In the rows, zero is written as 128.
which system made each run
viro, run 1 (8 x 20)
[[151 103  65 149 128  85 104 124 147 147 123  92 143 141 152  61  99  94
  148 122]
 [ 99  55  85 144 150  88 112 113 159 140 134 132 121 131 134  73 120 102
  122 162]
 [116  53 138 106 142 107 108  83 139 132 159 122  94 152 125 103  80  97
  150 156]
 [145  59 124 132  94 102 124 129 103 140 160  81 112 168 127 107  97  94
  181 125]
 [100  34 115 148 110  88 139 164 118 149 143 116 129 172 118 116 157 117
  151 130]
 [ 88  36 163 101 136 105 125 135 141 146 142 154 122 178 127 157 129 144
  142 131]
 [129  71 162  97  92 125 120 140 133 147 146 129 136 170 152 180  88 151
  177  99]
 [104  90 117 148  82 113 124 172 147 162 140 115 159 143 144 174 136 144
  176  76]]
mab, run 2 (8 x 20)
[[170 108  65  96 102 155  89 122 151 169 157 108 142 151 141  89 101 142
  138  86]
 [ 96  73  63 133 116 157 102 110 165 153 170 136 108  92 110  99 136 130
  106 138]
 [ 87  88 156  84 133 137 103  63 145 137 171 129  81 138  96 136 115 111
  120 150]
 [131 113 138  76  74 100 113  84 133 171 145  80 121 190 129 121 127 115
  138 110]
 [101  77  79 133  68  92 137 130 156 173 120 115 141 152 149 102 173 136
  106 139]
 [ 71  56 145 133 111  96 145 105 157 130 117 165 115 117 148 147 131 138
  107 190]
 [106 110 186 116  90  81 137  88 140 131 115 110 125 145 162 170  77 110
  166 147]
 [112 120 118 168  87  59 135 149 139 154 103  86 164 151 158 139 129 105
  173  99]]
mab, run 3 (8 x 20)
[[144 115  56 137  82 147 139 154 146 152 118 143 147 110 157  95 161 167
   83 139]
 [ 83 111 143 137 131 155 138  96 144 105 141 166  92  62 119 152 125 133
   97 188]
 [123 175 197 100 109 118 129  75 108 120 137  86 101 145 107 167 104  96
  155 122]
 [142 161 103 135  95  85 138 156 115 161 108  80 160 177 126 105 182 118
  128  89]
 [108  94 104 147 154 116 152 164 141 124  93 187 145 123 146 108 177 162
   75 167]
 [138 131 180 109 138 143 140  98 133  90 110 172 111  99 163 160  64 146
  121 179]
 [154 187 136 150  84 119 127 115 107 125 126  64 132 110 140 144  87  93
  174 106]
 [104 138  91 183 155 102 132 180 115 132 125 104 144 130  90 105 194 100
  134 102]]
viro, run 4 (8 x 20)
[[ 91 159 118 118  79 154 111  86 142 157 173  83 104  98  83 152 158 113
  126 100]
 [120 186 134  92 123 105 118 100 127 158 127  85 130 178  92 119 187 110
  109  95]
 [154 154 131  87 105  89 145 110 135 153  80 134 150 177 166  99 152 152
   79 142]
 [119 129 132 127  69 106 155  93 156 133  90 144 136 102 189 136 108 149
   97 183]
 [ 82 156 158 161  95 106 142  86 140 114 119 104 113  72 133 166 105  93
  144 157]
 [110 176 169 158 159  80 132 122 102 106 108  86 129 137 107 137 134  72
  161 120]
 [156 141 147 147 185  77 149 168  99  98  74 143 155 171 148  97 132 118
  127 142]
 [150  88 133 151 158 125 152 161 123  92  95 188 140 109 178 119  89 155
  120 177]]
modet, run 5 (8 x 20)
[[143 110  61 123  59 129 113 130 165 180 132 104 156 131 164 110 125 146
  131  94]
 [ 58  74  94 135 114 102 122 100 186 160 132 145 123 106 129 118 156 125
   95 158]
 [ 94 128 177  69 135  91 106  60 158 148 129 120 111 166 120 146 113 111
  123 133]
 [156 147 127 113  77  80 125 111 140 161 103  82 158 172 174 121  99 121
  156 100]
 [103  79  89 170 103  70 147 151 156 145  90 137 157 126 176 104 141 130
  119 157]
 [ 84  74 174 115 166  86 129 100 153 114 110 169 118 138 148 145  99 123
  123 174]
 [151 124 176 110 126  99 115 114 121 125 126 102 133 164 153 153  52 110
  191 104]
 [136  91  88 185 116  86 128 185 124 137 115 103 160 139 154 112 115 111
  180 103]]
mavon, run 6 (8 x 20)
[[180 151 152 113 161 100 112 122 103 116 116  96 132 177 135 106  72  93
  171 105]
 [196  96  77 142 126 134 137 178 101 124 117 133 148 152 161  67 115 146
  125 130]
 [134  61 111 117 153 174 128 131 127 110 156 180  95 103 121 108 114 154
   97 176]
 [133 118 172  88 129 172 103  87 113 118 181 117  86 126  99 160  77 117
  157 119]
 [159 130 113 126  92 145 118 157  92 146 167  72 128 167 100 130 138 118
  175  69]
 [119  84  98 124 130 138 138 178 115 148 141 145 132 167 101 112 206 159
   98 118]
 [101 119 165  65 124 154 130  97 156 141 134 177 117 140 124 169 150 173
   83 142]
 [116 171 147 111  53 147 124  95 148 152 142 101 132 102 139 189 112 141
  146  99]]
sal, run 7 (8 x 20)
[[131 101 145  49 131 155  87  77 152 157 164 133 105 164 117 134  98 143
  124 110]
 [149 124  82 100  55 145 101  95 155 176 160  82 126 132 142 114 106 131
  137  97]
 [ 68  89  88 136  78  93 120  99 170 174 137 103 123 124 122 117 163 112
  113 137]
 [ 85 111 171  83 126  75 119  69 158 151 119 121 117 174 130 137 130 110
  121 146]
 [160 144 141  91  85  87 123  92 142 156 102 100 150 172 181 124  80 124
  148 114]
 [119 103  91 166  72  78 143 132 161 149  94 115 163 113 190 121 112 124
  139 142]
 [ 65  86 162 157 141  67 139 115 158 122 102 145 133 118 150 158 106 108
  147 166]
 [138 128 182 122 160  88 116 124 126 112 111 121 141 158 151 156  59 105
  186 111]]
mugu, run 8 (8 x 20)
[[159 144 141  88 149  90  97  78 142 142 114 104 131 174 149  95  71 101
  142 120]
 [177 100  84 139  96  93 128 124 132 140 109 103 146 144 182  72  80 117
  144 143]
 [124  38 108 151 143 100 133 124 125 116 134 139 106 130 143  76 100 106
  130 188]
 [134  65 168  96 147 118 113 101 105 117 160 117  92 171 114 123  82 103
  164 143]
 [167  78 128 112  81 122 126 152 100 147 153  89 130 184 142 128  97 127
  183  96]
 [120  28  98 148  97 119 142 180 127 149 141 145 141 152 146 127 143 153
  142 132]
 [ 83  43 155 103 141 148 116 133 150 138 163 171 109 139 114 170 124 155
  138 132]
 [108 112 150  97  96 153 100 118 150 156 170 113 128 135 121 194 100 141
  177  73]]
sal, run 9 (8 x 20)
[[124  60 165 121  98 150 133 125  95 116 178 117  87 135 112 163  97 123
  170 142]
 [133  90 135 126  88 131 127 156  94 147 169  80 122 173 102 149 142 118
  184  85]
 [106  73 117 114 103 117 134 172 135 168 135 135 149 184 123 145 181 160
  131  93]
 [100  94 155  78 102 142 126 123 164 158 132 173 140 149 147 185 140 185
  114 115]
 [109 155 148 102  66 154 115 102 164 153 142 122 137 104 144 199 105 154
  145  91]
 [ 74 172 109 148  98 110 107 116 171 166 128  89 153 105 123 166 150 113
  146  78]
 [ 75 160 126 116 169  77 102 111 187 157  93 137 157 143 124 133 155 116
  113 103]
 [136 168 132  87 165 109  99  88 183 143  90 153 155 136 168 119  83 139
  109 120]]
modet, run 10 (8 x 20)
[[104 149 157 134  74 167 138 132 117 131 161 111 117  91 105 205 136 136
  157 100]
 [ 85 177 139 153 120 123 138 160 123 139 126 107 142 121  91 172 198 124
  133  84]
 [113 180 143 106 163 128 136 151 142 136  94 163 158 147 121 153 188 165
   88 104]
 [145 190 136 100 136 160 123 123 162 129 100 175 158  99 164 160 109 180
   96 116]
 [118 193 110 155 122 149 116 107 166 120 117 132 139  42 147 154  93 125
  123 125]
 [ 97 199 120 162 173 106 116 101 142 112 111 109 127  81 103 111 132  80
  120 134]
 [164 196 127 117 188 104 121 114 109 108  93 120 133 150 121  72 132 103
  101 136]
 [205 154  97 121 138 141 137 126 108 106 103 140 134 122 166  66  94 138
   96 161]]
mugu, run 11 (8 x 20)
[[143 123 141 170 145 101 144 115  86  83 124 102 100 109 123  94  92  74
  149 182]
 [164 117 159 131 161  95 143 146  66  98 122  99 114 184 112  97 117  89
  158 138]
 [196  89 141 112 135 126 149 178  75 110 117 140 136 189 153 100 119 152
  137 133]
 [167  61 129 128 116 173 150 171  95 104 145 168 119 124 149 133 102 170
  133 155]
 [124  77 145 138 122 184 132 150  94 104 186 136  92 101  95 165 119 136
  158 128]
 [113 117 142 129 122 163 122 166  98 136 177 102 116 144  71 166 163 129
  165  74]
 [118 126 115 110 119 150 125 176 132 161 140 137 151 161 106 155 196 171
  118  73]
 [102 134 115 101 115 169 123 133 171 159 129 180 144 108 132 160 165 189
   83 112]]
mavon, run 12 (8 x 20)
[[152 226 166  91 124 142 131 103 100 125 127  95 120 147 100 146 154 122
  116 100]
 [159 195  99 140  85 141 157 148 101 132 108 105 142 120 126 108 186 142
   90 125]
 [103 161 128 142 127 140 159 115 119 108 115 148 109  86 106 120 189 135
   61 183]
 [118 205 186 114 131 127 143  74 112 102 115 118 102 105 111 152 130 106
  106 158]
 [162 209 142 159  97 111 158 135  83 110  98  79 138 121 131 124 135 104
  138 130]
 [140 151 117 176 144 115 172 168  88  92  94 135 131 112 126  93 173 122
   93 173]
 [138 158 177 123 176 138 155 115 100  76 103 168 106 110 126 131 122 131
   87 187]
 [184 197 165 127 121 154 143 120  82  85 121 113 118 101 141 148  78 125
  147 136]]

runs to name
run 13 (2 x 20)
[[109 179 150 104 207 120  94 129 149 134 119 137 147 154  96 145 143 123
  130  74]
 [173 189  92 100 138 144 103 133 160 151 100 138 171 130 166 115 110 159
  111  85]]
	mugu
run 14 (2 x 20)
[[ 93 180 101 154 145 156 109 114 130 128 158  97 112  77  69 127 166  98
  118 107]
 [133 198 120  99 164 136 117 110 116 133 125 112 120 150  84  96 188 117
   82 111]]
	modet
run 15 (2 x 20)
[[194  88 115  97 112 139 122 118 125 128 128 138 130 149 182  94  56 146
  132 149]
 [115  73  74 175  66 143 133 137 135 138 159 108 116  76 138 121 112 120
  144 147]]
	viro
run 16 (2 x 20)
[[151  53 100  98 104 105 128 125 144 155 122 143 136 179 167  80 121 151
  108 151]
 [ 96  47 119 122  66 124 131  97 159 150 151 134 110 114 155 143 100 136
  133 163]]
	viro
run 17 (2 x 20)
[[183 131 131 153 133  92 141 165  74 111 113  86 136 174 133  91 117  96
  167 117]
 [168  68 121 135 158 117 151 187  91 109 109 163 140 173 148  89 133 149
  119 153]]
	mugu
run 18 (2 x 20)
[[ 73  74 144  98  82 124 119  79 148 158 165 115  93 138 106 152 142 123
  124 144]
 [101 123 158  91  70  94 124  98 133 171 138  81 124 186 117 157 151 119
  146 100]]
	modet
run 19 (2 x 20)
[[129 150 168  82 184 153  99  71 131 105 146 139  91 124 101 131  82 112
  121 142]
 [196 175 113 112  99 145 112 123 100 135 146  69 132 149 130 105  94 111
  162  83]]
	mavon
run 20 (2 x 20)
[[127 127 131 123  69 155 125 134 157 146 137 139 151  98 170 194  85 164
  158  96]
 [ 78 163 108 161 114 126 110 142 165 154 135 105 156  94 117 176 149 120
  160  68]]
	viro
run 21 (2 x 20)
[[176  95  95 116  68 129 157 168 111 147 115 132 148 166 167 103 151 170
  107 132]
 [ 91  58 132 134  89 147 152 127 146 126 137 173 113  93 148 159 132 164
  105 178]]
	modet
run 22 (2 x 20)
[[159 127  80 126 126 181 125 179 139 139 131 166 154 112 142 121 148 185
  102 101]
 [105 126  99 126 145 197 113 118 147 122 163 163 105  60 101 136 142 151
   92 139]]
	mugu
run 23 (2 x 20)
[[101 182 176  71 104 116 116  67 162 152 116 123 128 143 129 175 132 135
  112 114]
 [150 198 138 118  75  90 138 105 137 149  88  90 160 143 171 139 120 123
  133 107]]
	viro
run 24 (2 x 20)
[[122 136 149 151 191  85 145 145  85  97 107 121 120 158  95  88 161  86
  120 153]
 [188 155 166  88 157 117 150 127  99 102  85 156 136 173 158 106 107 148
  103 154]]
	mavon
run 25 (2 x 20)
[[109 139  93 143  38 126 126  91 159 160 141  84 125  88 145 142 121 116
  130 126]
 [ 61 154 129 137 125  77 117  89 153 154 122  86 124 129  99 131 172  85
  123 120]]
	viro
run 26 (2 x 20)
[[125 104 165 140  68 129 162 104 118 104 126 134 108  91 164 165  82 134
  136 185]
 [ 98 128 174 172 104  96 155 130  93 101 128  91 111 114 114 168 127  85
  172 145]]
	modet
run 27 (2 x 20)
[[158  83  84  99 141 103  98 132 156 163 122 130 150 184 156  71 108 138
  127 109]
 [142  53  89 104 117 139 107 102 161 147 147 152 121 130 163  91  79 145
  119 156]]
	mugu
run 28 (2 x 20)
[[120 155  88 126 107 166 134 105 121 132 152 117  99  94  87  90 187 123
   71 152]
 [108 174 156  93 123 134 132  63 111 127 143 101  87 131  78 119 167 105
   87 153]]
	mavon
run 29 (2 x 20)
[[ 96 146 197 157 151 103 149 139  98  93 122 119 119 124 105 187 126  98
  172 128]
 [151 163 159 148 164 108 145 192  87 105 102 124 160 163 125 147 145 125
  160  89]]
	modet
run 30 (2 x 20)
[[ 88 139  88 158 100 150 122 154 171 152 132 138 157  74 131 174 155 155
  129  89]
 [ 55 155 148 122 172 129 100 106 175 135 135 147 128 101  91 175 152 124
  121 103]]
	sal
run 31 (2 x 20)
[[108 123 113 141 156 161 141 160 156 115 111 199 142  80 141 149 150 178
   85 150]
 [129 180 177 105 141 162 120  87 142 101 128 149 114  82 132 181  72 136
  130 132]]
	mab
run 32 (2 x 20)
[[165 194  81 179 113 130 131 146 111 119 119  80 144  87 132  98 121 101
  142 110]
 [118 136  96 164 176 120 144 140 114 103 109 149 119 104 105  70 173 113
   81 175]]
	modet
run 33 (2 x 20)
[[124  89 135 134  77 106 133 165 111 154 146  93 143 175 130 164 141 127
  184  84]
 [ 92  62 125 140 122 106 143 186 140 152 117 163 154 162 137 152 178 165
  126 117]]
	mavon
